M =
[[128 128 128 130 126 127 133 126]
 [128 129 128 127 126 127 127 125]
 [130 131 129 116 126 126 108 119]
 [132 123 131 131 138 134 124 141]
 [125 127 125 133 132 130 133 137]
 [129 129 129 126 124 126 128 122]
 [128 127 128 130 129 129 131 130]
 [132 122 132 132 135 133 129 138]
 [131 124 131 132 131 131 133 133]
 [130 131 130 119 123 125 116 116]
 [130 125 130 131 132 131 130 134]
 [131 134 130 112 117 121 109 105]
 [123 134 124 124 119 122 129 115]
 [129 123 130 138 129 131 147 135]
 [129 124 129 132 139 134 125 145]]
The top-left entry?
A: 128
The last entry, reading row by row -> 145
The 2nd entry on the diagonal from the top-right corner?
A: 127
The entry in the bottom-left corner -> 129
The second entry on the main diagonal?
A: 129
The 3rd smallest entry is 109
The top entry of the column that holds the smallest entry?
A: 126
The first entry of the smallest entry's row -> 131
The smallest entry in the last column?
A: 105
The largest entry: 147
The entry directly below 117 is 119
The fifth-last entry, reading row by row?
A: 132
The third-last entry, reading row by row?
A: 134
The last entry in the row that holds the largest entry?
A: 135
The 3rd entry on the main diagonal: 129
The third entry, reading row by row: 128
The first entry of the largest entry's row is 129
The entry directly above the largest entry?
A: 129
The entry directly below the smallest entry?
A: 115
The third largest entry?
A: 141
The 2nd entry in reading order?
A: 128
The 2nd smallest entry: 108
The 4th entry from the end, reading row by row?
A: 139
The smallest entry in the last row?
A: 124

a =
[[127 128 150 114 123 134 127 111 121 150 129 107]
 [131 137 147 133 118 124 130 123 106 148 130 121]
 [124 128 145 111 134 127 120 143 129 134 125 130]]
Counting starts at 1.
The entry at row 1, column 2 -> 128
What is the entry directly above 148? 150
What is the entry in row 2 and column 3? 147
The entry in row 1 and column 3: 150
The bottom-left entry is 124
The entry directly below 133 -> 111
What is the entry in row 1 and column 1? 127
The entry directly above the smallest entry: 121
The entry at row 2, column 1 is 131
The entry in the bottom-right corner -> 130
What is the bottom entry of the column that holds the smallest entry? 129
The entry just left of 145 is 128

Questions about the array below. Counting starts at 1.
1) What is the top-left entry?
2) What is the entry in row 1 and column 3?
3) What is the entry at row 2, column 1?
4) What is the entry in the bottom-right corner?
5) What is the entry just left of the largest entry?
6) What is the entry directly above the smallest entry?
7) What is the entry in the bottom-left corner?
8) What is the entry just right of 104?
[[126 128 126 135]
 [124 132 118 115]
 [125 129 120 120]
 [126 133 122 127]
 [119 129 121 133]
 [125 137 119 124]
 [126 135 122 125]
 [119 122 112 128]
 [124 134 128 129]
 [104 125 121 142]
 [119 134 123 122]
 [122 133 126 130]
 [103 123 116 139]]
1) 126
2) 126
3) 124
4) 139
5) 121
6) 122
7) 103
8) 125

Questions about the row below.
1) The 3rd entry from the left?
2) The 2nd entry from the right?
[104 151 150 123 129 112 110 108 155 116 120 118 129]
1) 150
2) 118

Questions about the grid below.
1) Read off the smallest entry in the first column.
2) Read off the entry in the bottom-left corner.
3) Read off the 2nd entry on the diagonal from the top-right corner.
4) Read off the entry in the top-left corner.
5) Read off the smallest entry in the first row.
6) Read off the last entry in the row that holds the smallest entry.
7) Read off the last entry, reading row by row.
[[133 129 128 123 128 129 119 132 130]
 [119 127 129 127 128 127 137 135 127]
 [137 126 130 136 124 128 134 123 122]
 [122 110 127 132 131 128 129 134 123]
 [121 111 125 129 123 125 129 112 131]
 [119 112 125 131 124 128 133 134 129]
 [126 117 133 121 124 126 129 130 121]
 [143 115 129 125 126 126 132 133 132]
 [131 128 121 125 130 130 138 143 130]
 [113 128 127 125 128 125 111 124 122]
 [118 109 128 122 130 125 131 128 128]
 [128 138 125 133 124 132 137 130 131]
 [135 120 125 136 123 135 137 129 124]
 [106 130 124 126 122 128 128 128 130]
 [147 134 125 127 133 127 126 125 132]
 [125 107 128 128 130 128 126 128 130]]
1) 106
2) 125
3) 135
4) 133
5) 119
6) 130
7) 130

Questions about the matrix below.
1) Give the entry in the top-left corner.
2) Give the entry just right of the smallest entry.
3) Give the entry in the top-right corner.
4) Give the entry in the bottom-right corner.
5) Give the entry directly above 146.
6) Give the smallest entry in the first column.
7) Give the smallest entry in the first row.
8) Give the fourth-last entry, reading row by row.
[[152 133 115 137 126 140 145]
 [136 138 128 136 144 123 124]
 [149 127 114 132 128 143 147]
 [126 132 129 129 146 123 122]
 [128 130 127 128 108 135 135]
 [117 121 124 123 124 138 138]
 [121 121 122 124 125 140 140]
 [131 137 130 132 147 120 120]
 [129 126 124 125 143 131 131]
 [130 125 122 125 141 134 134]
 [130 125 123 125 142 133 133]]
1) 152
2) 135
3) 145
4) 133
5) 128
6) 117
7) 115
8) 125

[[146 113 140 127 112 111 143]
 [111 112 105  99 108 127 126]
 [142 141  99 114 143 102 110]
 [123 147 113 155 133 148 156]
 [157 125 132 150 148 119 152]
 [150 127 111 152 153 136 111]
 [106 125 141 157 103 105 137]]
The entry directly below 132 -> 111
The largest entry in the last row: 157
The entry in the bottom-right corner -> 137
The 5th entry from the end, reading row by row?
Answer: 141
The smallest entry in the last row?
Answer: 103
The first entry in reading order: 146
The entry in the top-right corner: 143
The bottom-left entry?
Answer: 106
The entry just left of 119 is 148
The smallest entry in the first row is 111
The third entry in reading order: 140
The fifth entry, reading row by row -> 112
The largest entry in the last column?
Answer: 156
The entry just right of 133?
Answer: 148
The second entry on the main diagonal?
Answer: 112

[[115 137 119 136 134 137 129 125]
 [111 141 113 134 134 138 130 119]
 [120 122 134 139 133 130 135 127]
 [127 124 141 125 117 128 141 128]
 [131 126 146 130 138 127 137 154]
 [143 116 135 111 100 116 129 108]]
Indices start at 1.
The entry in the top-right corner: 125
What is the bottom-right entry?
A: 108
What is the entry in the bottom-left corner?
A: 143
What is the largest entry?
A: 154
The entry directly above the smallest entry -> 138
The entry just left of the largest entry: 137
What is the entry in row 1 and column 1?
A: 115
The entry in row 3 and column 1: 120
The entry at row 1, column 2: 137
The entry just left of 124: 127
What is the smallest entry?
A: 100
What is the entry at row 2, column 1?
A: 111
